Look-ups in named tables: a row name and a column name give one cell, copied from the table.

vurin:
cols = bopo, vaz, ravevi, zapan, tufir, vin
big: [60, 57, -91, 29, -27, 74]
sovevo: [-19, -34, 53, 90, 41, 46]
sirep: [1, -79, -29, 90, 51, 19]
finot: [34, 68, 45, 45, 35, 60]

sirep, bopo: 1
sirep, zapan: 90
finot, vaz: 68
sovevo, ravevi: 53
sovevo, tufir: 41
sovevo, vaz: -34
sirep, ravevi: -29

vaf
fields: rarerez, riki, babotav, dit, tupoda, lum, vara, sas, vekare, peg
fizunef: [196, 124, 164, 13, 209, 206, 48, 80, 233, 133]
mimetu: [171, 90, 177, 30, 201, 218, 72, 74, 250, 147]
zub: [163, 71, 177, 39, 192, 218, 82, 81, 249, 147]
rik: [207, 149, 157, 0, 210, 197, 28, 81, 219, 122]
zom: [190, 111, 165, 17, 208, 211, 54, 76, 238, 139]
noni: [200, 138, 160, 8, 209, 207, 35, 81, 227, 129]
sifuful: [176, 97, 173, 26, 206, 211, 64, 75, 245, 140]
fubem: [212, 166, 154, 3, 212, 192, 28, 81, 213, 126]

zom, lum: 211
fubem, riki: 166
fizunef, riki: 124
rik, rarerez: 207
noni, peg: 129
noni, vekare: 227
fubem, babotav: 154
fubem, tupoda: 212
fubem, sas: 81
fizunef, tupoda: 209
fubem, vekare: 213
zom, vekare: 238
mimetu, peg: 147
sifuful, lum: 211
zom, peg: 139
rik, vekare: 219
noni, vara: 35
fizunef, rarerez: 196
noni, babotav: 160
zom, dit: 17

luvabor:
         diras  bofazip  dag  nafosur  ruva  pir  debepu  zotomib
kef         99       97   11      166   113   52       9       58
rizovid     50       64  120       47   124   62     122       63
nak         42      109  116      155    55   74      35      109
govulu      75       77  110      140    72  130      86      132
fekage     110       54   91      116    97  163     114      134
suni       219      101  184       81   125    8      97      149
lukipib     77      131   89      126   173  147     132      156

fekage, debepu: 114
suni, dag: 184
govulu, debepu: 86
rizovid, zotomib: 63
suni, bofazip: 101
fekage, ruva: 97
kef, ruva: 113
govulu, nafosur: 140
lukipib, diras: 77
nak, ruva: 55
kef, bofazip: 97
suni, zotomib: 149
fekage, bofazip: 54
Row with the largest pir: fekage

lupum =
|  | meno | nupi | rabid | mit |
|---|---|---|---|---|
| pifof | 2.35 | 4.18 | 7.20 | 6.09 |
| vefunov | 2.86 | 4.93 | 5.57 | 5.06 |
| lubov | 5.10 | 2.20 | 7.66 | 6.35 |
| kul | 3.70 | 5.21 | 5.52 | 5.38 |

lubov, rabid => 7.66
kul, mit => 5.38
pifof, rabid => 7.20
lubov, mit => 6.35
vefunov, meno => 2.86
vefunov, rabid => 5.57
kul, meno => 3.70
lubov, meno => 5.10
vefunov, nupi => 4.93
pifof, meno => 2.35
pifof, mit => 6.09
pifof, nupi => 4.18
kul, rabid => 5.52
kul, nupi => 5.21
vefunov, mit => 5.06
lubov, nupi => 2.20

dok:
|  | legu | nipagu | fakatag |
|---|---|---|---|
| non | 0.65 | 0.59 | 0.72 |
| lepeka | 0.70 | 0.46 | 0.25 |
| daru | 0.61 | 0.54 | 0.66 |
| rivuta | 0.41 | 0.22 | 0.29 |
| dul | 0.47 | 0.47 | 0.47 |
| babuv | 0.25 | 0.34 | 0.82 |
| vozeme | 0.47 | 0.47 | 0.47 |
| vabir | 0.55 | 0.66 | 0.64 |
| vuti | 0.28 | 0.29 | 0.25 |
| vakilas | 0.81 | 0.48 | 0.09 |
| zepelu | 0.84 | 0.49 | 0.07 |
| lebe | 0.75 | 0.49 | 0.17 |

lepeka, nipagu -> 0.46
vabir, nipagu -> 0.66
babuv, legu -> 0.25
rivuta, legu -> 0.41
non, nipagu -> 0.59
zepelu, nipagu -> 0.49
vuti, legu -> 0.28
vakilas, legu -> 0.81
lebe, fakatag -> 0.17
zepelu, fakatag -> 0.07
lebe, nipagu -> 0.49
vuti, fakatag -> 0.25
rivuta, fakatag -> 0.29
dul, fakatag -> 0.47
zepelu, legu -> 0.84
non, fakatag -> 0.72
daru, legu -> 0.61
vakilas, fakatag -> 0.09
dul, nipagu -> 0.47
babuv, fakatag -> 0.82

